0: "67 171 128 138 142 199 137 136 115 131 62 138 167 133 60 123"
1: "137 141 104 105 149 102 140 138 137 142 131 78 140 157 151 129"
2: "138 96 183 115 152 120 110 100 82 83 143 191 177 107 130 107"
3: "135 119 118 91 154 76 61 151 132 161 134 65 106 145 165 142"
4: "168 88 111 111 176 166 56 136 142 164 136 226 91 143 203 138"
5: "156 97 110 124 183 160 151 138 144 148 158 239 111 158 197 144"
6: "105 102 140 126 168 145 68 147 132 85 120 190 97 127 137 143"
7: "86 156 102 106 166 178 121 141 148 160 78 192 142 159 176 131"
8: "48 152 77 135 183 158 162 142 155 143 130 0 85 206 39 100"
9: "166 125 131 157 163 101 114 139 158 114 148 122 123 122 152 161"
10: "88 97 120 161 186 210 44 143 151 114 121 175 87 124 102 149"
11: "204 97 126 160 40 92 116 93 127 139 161 130 105 96 166 123"
12: "169 85 108 155 17 106 123 149 154 110 103 84 163 137 55 146"
13: "158 174 157 116 0 42 138 110 105 124 72 88 172 90 121 101"
14: "110 101 109 117 161 162 53 140 142 169 120 193 92 153 186 143"
15: "162 168 160 135 145 155 138 108 105 131 76 204 156 94 154 142"
16: "89 74 129 147 185 179 142 153 136 88 112 185 141 140 108 146"
17: "120 92 100 118 182 87 55 140 147 150 113 85 90 164 171 123"
18: "175 149 144 132 166 159 141 141 124 140 158 218 123 118 147 150"
19: "160 54 82 138 209 117 112 145 182 186 131 135 124 146 218 144"
20: "146 110 98 134 35 105 123 129 154 136 138 97 120 174 134 119"
21: "145 141 128 120 12 88 184 103 121 139 158 72 82 105 114 85"
22: "185 126 93 180 51 124 99 135 176 131 140 114 116 135 101 156"
23: "60 123 121 94 123 159 76 140 109 140 112 131 111 152 119 121"
24: "155 133 151 131 166 159 143 96 108 110 149 209 134 97 145 118"
25: "139 137 194 117 149 112 169 92 60 55 148 200 148 94 144 115"
26: "118 169 115 107 153 158 141 134 124 122 69 177 173 164 150 133"

"103 104 156 149 157 191 89 89 94 105 118 171 165 121 80 101" -> 2 16 24
"169 68 119 161 178 126 114 149 159 131 116 125 131 107 150 166" -> 9 19 6
"119 128 154 131 136 168 153 103 95 103 155 160 127 112 87 117" -> 24 2 25
"82 141 145 145 173 193 172 96 120 122 177 189 79 99 127 128" -> 24 18 16
"33 160 126 148 153 182 148 140 113 65 117 108 148 140 20 124" -> 0 16 23
"74 108 128 152 148 184 93 147 136 93 143 167 158 143 74 148" -> 16 10 6
"47 173 97 116 132 233 187 135 125 121 137 96 101 201 18 89" -> 8 0 23
"159 155 113 116 178 163 125 145 140 160 86 227 142 133 206 119" -> 7 5 26
"159 129 120 150 143 113 130 150 148 117 153 100 120 123 95 164" -> 9 1 22
"106 131 113 110 179 102 146 132 129 127 141 60 143 172 148 122" -> 1 3 17
"53 154 95 121 172 133 187 128 134 124 146 14 80 197 62 91" -> 8 1 23
"190 101 136 121 26 71 133 103 145 157 158 111 113 90 175 106" -> 11 21 20
"218 76 144 132 28 73 37 113 157 186 139 156 75 69 218 120" -> 11 22 20
"103 134 150 111 173 160 140 120 108 134 144 193 127 78 187 112" -> 24 18 15
"141 131 160 113 131 152 168 106 71 114 164 172 145 90 122 133" -> 24 25 2
"155 95 116 142 144 128 85 152 146 134 145 94 154 119 115 154" -> 9 1 3
"79 172 93 116 179 106 130 134 134 110 67 45 173 173 124 116" -> 1 26 0
"65 133 114 151 168 194 118 143 154 102 127 154 131 122 65 138" -> 16 0 10
"114 150 98 120 151 118 123 142 133 124 57 63 165 174 127 111" -> 1 26 23
"32 111 111 157 152 245 54 81 96 84 68 86 122 148 0 82" -> 0 23 10
"223 144 141 134 0 47 144 162 136 126 156 142 119 106 145 177" -> 11 22 20
"136 141 102 116 171 177 140 146 159 172 153 184 128 155 143 127" -> 18 5 7
"86 141 128 142 171 198 169 99 115 135 178 188 48 114 144 125" -> 24 18 5
"61 102 148 142 164 148 156 137 119 42 147 157 121 144 70 126" -> 16 6 2
"169 127 117 154 168 127 118 148 161 137 153 111 120 123 138 173" -> 9 1 18
"112 77 87 134 208 138 38 142 163 165 106 88 80 164 140 116" -> 17 3 14
